One turn or mirror swaps these rows in pairs. Which row does each one swap with?
The rows were stretched afterwards, more along some directions than others.
j_809: [ 25.4  -6.7   0.7   1.3  14.5  -9.4   3.6 -24.2  -4.9  22.8   0.9   5.0
   2.1   0.0 -18.8  14.3  10.8  -2.0 -34.8  -6.3  -4.2  11.1]
j_887: [  3.2 -17.5  -0.3  -4.0 -15.3   7.3  -7.0  -1.1   3.4  17.3 -11.1  -6.8
   0.2  -6.1 -13.3  13.3  -5.5 -17.9  -6.5  31.7 -10.6  24.6]
j_472: [ 12.9 -12.9 -16.0   5.3 -12.5  -5.0 -18.6   5.0  -9.2   8.8   4.5  13.5
  11.6 -10.2   3.7   1.5 -11.3 -16.2  -5.2 -10.6 -11.5  15.4]
j_16: [ -5.2 -33.0  -2.8   3.0 -20.1 -11.9 -11.5 -20.4 -19.9  17.9   5.8   4.8
   1.9   1.2 -13.4  -0.5 -23.9 -37.9   6.7  -0.5  -8.4  21.6]
j_496: [-10.0   2.1  -1.7 -12.2   2.9  -4.7  -5.7  -0.6 -13.1  17.0  -5.8  -6.4
  -0.4  23.1  11.0   5.3  14.1  37.1  -7.7   3.7  -6.2   1.7]
j_772: [-24.1  -8.9  12.8   1.7 -28.1 -11.5 -17.3  13.1  -9.1   3.8 -20.4  14.4
  -4.4  14.5  -1.0 -12.0  -8.6  -2.5   4.7   7.1  11.8  -8.4]
j_775: [ 10.6  -9.5   8.9  22.3 -42.0 -17.2  -9.0   1.6   1.2   0.3  13.7  -4.1
 -15.5 -42.7 -17.6   5.6  -0.7 -11.2  -3.0 -12.7  -5.0  10.7]
j_687: [ 17.5  -8.1  14.1  18.8 -33.3 -14.6  -0.3  -2.3  -4.3  -9.1   5.7  14.0
 -18.6 -22.5 -12.0   8.3   8.0  11.5 -15.1  -4.0  27.3   2.5]
j_195: [  0.8  17.2   3.0   1.9 -12.4   8.6 -16.5   0.8  15.3  -4.1  -5.7  -9.9
  -8.9   0.5 -10.3 -21.4  -2.4  29.7 -12.2   8.9  -7.8 -10.1]
j_924: [  4.6   0.8   9.1   4.3  -8.6 -24.2   6.4 -14.0   4.7 -15.9 -19.2  11.7
   2.0  -4.6  -8.0   5.9   9.3   2.6 -18.8  -5.6   6.7 -10.7]
j_801: [  4.1 -15.0   9.5   8.4 -16.1 -27.3  -2.5  -1.9  -4.2 -16.7   6.2  11.8
  -8.1 -22.3  -2.6  -3.2   2.8 -24.0  -1.6 -35.1  -5.2 -21.8]
j_655: [  3.3 -21.2 -15.2  -3.6 -28.0  -6.0 -16.1  -5.1 -22.1   9.9 -16.1  22.3
 -16.7   0.4 -13.5   7.3 -23.2  -9.9  -6.8 -11.9   6.7   4.4]
j_752: [  2.5   3.9   8.9  -1.0 -30.4   4.3  17.8  18.3 -22.5  -1.2  23.9   7.1
  -7.5  -6.6  15.2  -3.0  -7.9 -16.3  -2.3   4.7  -9.5  -0.7]
j_299: [ -3.3  17.3   5.3  19.3  -3.3  -1.9  -5.0  19.7   8.2 -12.9   8.9  -7.6
  -3.1   2.8  13.3  -1.4  12.9  18.6   0.9   0.9  -0.4 -12.0]
j_715: [-24.2 -28.3   6.3  -0.2 -26.9 -15.4 -22.0 -11.0 -13.8   7.0  -9.4   2.0
 -24.6   5.6 -13.9 -11.5 -15.1 -10.3  12.2  28.0   3.3   0.8]
j_395: [ -9.1  -2.0   8.0  10.6 -23.5   8.1 -22.2  -7.0  21.4   9.4 -13.3  -3.3
  -0.6   2.3 -12.6 -16.1  -7.4   4.1  -0.2  28.7   3.8  10.6]
j_136: [ -9.7 -13.2  18.6   9.1   4.3 -17.5   7.5  -4.1 -11.6   3.4  -8.0   6.4
  -4.0  18.7  -4.3   3.2  -0.6 -20.0  -1.8  18.5   0.1  -3.7]
j_49: [  2.4   5.4   1.2  -5.3 -14.1   0.2 -23.0   5.6 -12.9 -10.1  -0.1   7.8
 -11.3 -12.3   7.9  -0.5  -5.8   2.8   0.1 -13.7 -26.9 -21.8]
j_936: [ 10.5  -4.0 -15.4 -15.5 -27.3  13.4  -1.8   3.7  12.5  13.6  -8.9 -12.4
 -10.4  -5.0   8.2   2.5  -1.1  28.1 -16.3   2.8  -9.6  -2.5]
j_374: [ -7.6 -27.4  -3.1 -14.3 -26.5 -13.9   1.4  -7.1  -6.5  20.2  -3.4 -15.7
 -14.6  -8.7  -6.8  10.8 -15.4   5.8  -9.2   1.7 -27.4  11.7]
j_53: [ 14.3  -4.7 -22.6 -15.3  -3.7   5.8 -20.9 -24.3   2.9   6.7 -21.4   2.9
  19.3  13.4  -3.0  -8.4  -7.6  -0.1 -12.0  -2.7  -4.1   1.8]
j_116: [ -6.1 -29.4  -0.5 -17.5 -20.3  -3.1   5.7   2.3 -14.8  12.0   9.5   2.8
 -19.2  15.3  -1.7   0.2  -2.5 -13.7  -1.1  16.0   4.3  -6.4]
j_361: [  6.5   0.9  -0.7  -4.9 -21.1   5.9  10.8  14.3 -24.2  16.9  18.1  -6.2
   8.3  11.3  17.2   3.0   2.7  -9.5   3.2  11.8 -10.9   1.7]
j_337: [  4.0  -8.1   5.4   2.1 -16.4  -8.7  20.2  -0.6  -5.9  10.7  -2.7  13.5
 -17.4  -3.5  -2.1   7.4 -16.0  15.3 -16.0  -0.9  -9.9   7.7]
j_403: [ -7.7  -6.4  -3.8 -16.8  -9.9   5.7  -5.7   9.5  -9.6   8.8   8.6 -23.3
  -8.0   4.2   6.4   3.5   3.5   0.3 -12.0  -7.4 -25.7  -1.0]
j_742: [ 12.6   6.9 -12.0  -4.9 -39.3 -10.7  14.4   2.9 -11.6  -4.6  10.6  -4.0
  -5.4 -22.7  14.9   2.7 -10.8   8.6  -6.8 -19.0 -26.1  -8.0]
j_649: [  3.2   2.7  14.6  13.2 -10.3 -23.4 -15.3  -2.3  -2.8  13.5   2.3  11.6
   0.0   3.2 -21.4  -9.3   2.6  -0.2  -3.5  13.7  -0.6  -0.2]
j_668: [ 15.0 -10.7  -6.3   1.6   4.0  -7.8  -6.6 -27.1  -6.7  16.4 -10.9  16.6
   3.7 -19.6 -29.1  17.8  -0.9  -9.4 -12.5  -5.8   3.0   9.6]
j_335: [ -7.2 -14.4  14.9  14.9 -28.6 -11.3   6.9   6.6   0.5   3.2  -2.2  -5.0
 -19.0  -9.7 -17.9   2.3   5.0 -13.0   6.3  20.6  -2.2  -4.8]
j_645: [ -6.1 -16.8 -10.4 -19.6 -12.1  -3.7 -30.4  -8.8  -9.8   1.8 -39.8  20.1
  -1.7  12.4  -1.3  -4.4 -17.5  -8.4 -10.8   1.9 -11.1   6.7]
j_380: [ -6.7 -10.3  -6.5  -5.6 -16.4   8.9 -10.0   6.3   4.5   9.1  -7.0 -11.5
 -14.9 -17.8  13.4   7.1 -18.9  -8.4   3.7  18.3 -26.6  20.2]
j_786: [ 14.1  -3.4  -4.3   1.1  -2.7  -7.2  -1.0   0.8  13.8  -4.5  -3.9  -9.5
  -8.9 -25.3  -6.5  16.0   7.4  -1.4  -8.2 -20.4  -7.3  10.5]
j_883: [ 21.3  -2.5  -9.7  -8.8  -5.3   4.1   5.5 -10.3  -1.6   9.4 -14.3 -12.3
  -2.8 -24.8 -25.6   9.5 -13.9  -4.8 -17.2   5.3  -8.9  29.6]
j_469: [ -9.0  -1.3   4.9 -13.3 -21.2  14.4  11.3  15.2 -11.4  -5.0  12.0  -1.9
  -7.7 -13.7  18.4   6.3  -5.8 -16.1  10.6  13.8 -10.1  10.2]
j_420: [ -9.6 -11.9  14.7  -7.0   4.7 -22.5  -5.9 -15.0 -12.3  -1.9  -4.1  -0.5
   0.4  17.8 -12.3   3.9   2.8  -7.4 -12.0  -1.8   8.3  -7.6]
j_854: [  6.3   0.6  20.4  -9.0 -25.3   0.5  13.1 -12.6   4.8  13.6  12.3 -11.1
 -16.2   9.8  -9.8   2.5   9.9   7.1 -32.0   9.2  22.0  10.3]
j_770: [ -4.1  -6.8   2.8   9.5 -15.8   2.2  -6.0   4.9  -2.1 -18.8  11.3  -6.7
 -14.3  -4.7   8.3   8.4   8.2  -1.4  -1.3  20.0   6.8   4.2]
j_180: [ 26.4 -18.1 -14.4  -1.3 -47.6  -4.5 -22.4  -7.7   2.5   9.4   3.5   1.6
  -9.8 -28.7 -11.4   4.5  -2.9  -4.2  -9.5 -11.1   6.5   2.5]
j_609: [ -0.6  -9.4  -2.7  25.9  -7.3 -19.5 -25.0   1.5  10.2   2.3 -16.3  24.1
  -4.3 -17.5 -16.2  -1.7   3.6 -17.4   5.6 -13.9   0.6  -2.6]
j_705: [  6.6 -12.3   7.6  -9.1 -18.3  11.0 -15.9 -20.0   2.8  -5.8   4.4   4.5
 -12.7   2.8 -14.2  -4.4  -5.0  15.5 -20.8  19.7  13.1  12.2]
j_628: [ -2.5 -27.0 -13.6 -22.7  -6.4  -1.5  -7.7  -3.6 -16.8  -7.6  -7.7  11.4
  -7.0   9.9   9.5   4.9   0.2  -9.6  -6.0 -11.2   5.4  -9.8]
j_673: [ 11.0   8.3   2.4  10.8 -19.6 -16.3 -12.3   3.9  10.8  -4.9 -12.6   9.7
 -14.0 -18.2 -17.3 -11.9   0.0  22.5  -8.0  15.0   0.1 -15.4]
j_394: [-11.4  -1.1   9.4  -6.9 -22.0 -13.4  -3.3   3.2  -5.4   0.2  -2.5   1.1
  -9.2  10.1 -10.7 -11.0  -9.1  14.8  -1.8   3.0  15.7  -5.0]
j_741: [ 10.6 -21.9  -5.3   7.9   4.7 -21.5 -28.5 -16.4   9.3  27.3 -24.0  11.2
   9.0  -3.7 -22.3   3.9  -2.0 -13.7 -11.7  -9.6 -12.9   6.2]
j_33: [-12.9 -18.7 -12.3  -8.9 -38.4  -9.7  -4.4  -2.1 -21.6  18.0  19.3   4.9
 -23.2  -0.1   6.8   5.6   3.2   3.5  -6.5   5.3  -4.7   3.6]
j_544: [ -7.2   0.8  14.3   7.4  -5.8 -11.9   9.9 -12.0 -12.9   4.7  12.7  -0.2
 -16.5  -3.0 -12.7   1.5   4.5  -1.2  -0.8   1.3  16.0  13.2]
j_899: [ -4.0 -11.4  -6.8 -19.0 -21.8 -10.0  -6.3  -4.4 -10.1  10.7 -24.4   3.8
  -8.3  -3.7 -11.1   2.9 -27.9  19.1 -16.1  -1.3  -9.4  13.3]
j_547: [ 15.3 -26.4  10.1   1.8 -27.2 -16.3 -11.1   4.2 -11.1  12.2  12.4  -0.8
 -10.8 -28.0 -17.1  11.8  -9.7 -28.0  -7.6  -9.7 -21.1  15.0]
j_60: [ -0.3 -21.2  15.6 -16.2 -16.8  11.0  -0.3   0.2  -5.1  17.5  -7.9  -4.6
  -2.4   6.2   7.5   3.4  -6.4 -23.8  -1.3   4.8  -5.1  13.6]
j_758: [ 15.1  -3.3 -14.7  -4.1  -5.7 -14.9  -1.8 -16.1 -12.4  27.9  -8.6   2.5
   9.4 -20.9  -8.7  10.1  -3.8 -16.5  -4.5 -26.1 -30.3   2.3]
j_318: [  0.8 -13.1  -7.8 -18.4 -13.2  -6.5   6.6 -12.1  -7.6  -7.3   1.8  -1.2
  -5.5  -0.1   9.0  12.5  16.5 -16.0  -9.3 -15.8   9.8 -15.2]
j_868: [ -0.2   5.3  -3.6   5.1 -38.4   1.7  -0.7  19.5 -15.8  -1.5   2.2   0.0
 -20.2  -8.8   7.6  -8.0 -12.5   1.1  -3.0   0.0 -26.6   4.0]
j_712: [ -3.9  -8.4   3.3 -21.0 -31.0   0.9   5.3 -19.4 -21.0  23.4  -4.1  -6.7
  -2.4   3.5 -17.2  -3.0 -13.4   0.9 -13.7  15.3  -1.7  13.7]
j_958: [ -2.0  17.8  -4.0 -16.8   9.7   4.9  -6.2   6.6   9.7  -0.9   3.9 -17.8
   2.7   2.7  10.5  -3.5   4.3  24.8  -8.8  -6.6 -22.2  -8.1]
j_378: [  9.7  -9.7   5.0 -11.6  -2.4  -7.8 -13.6  -2.0   7.4   8.2   8.0   1.0
 -14.2   1.9   7.8   7.5   5.6  20.1 -17.1   7.1   0.2   0.6]
j_4: [ 23.4   8.1  -3.6  11.7  -7.4   7.9   6.9   1.4   0.9   7.9   6.2 -14.6
   9.6   8.7  -7.6   1.1   7.6   9.8 -19.8  16.4  -7.2  15.3]
j_791: [ 33.9 -17.2   9.7  12.3 -39.9  -5.4   5.5   2.0   2.8   7.3  20.4   0.9
 -24.9 -33.6 -22.8  13.5   0.3   2.9 -15.5  -2.1   8.7  -5.0]
j_581: [ -2.3 -14.8  -5.9   7.7 -23.2 -12.8 -22.4   4.5  14.2 -13.3   5.0   8.4
  -9.1 -23.8  23.4   1.9  -5.4  -4.9   9.1 -16.6 -23.7 -16.8]

j_868 is swapped with j_645
j_544 is swapped with j_378
j_687 is swapped with j_809
j_715 is swapped with j_380
j_924 is swapped with j_4
j_775 is swapped with j_741
j_742 is swapped with j_53
j_469 is swapped with j_116
j_705 is swapped with j_337
j_472 is swapped with j_801
j_668 is swapped with j_791

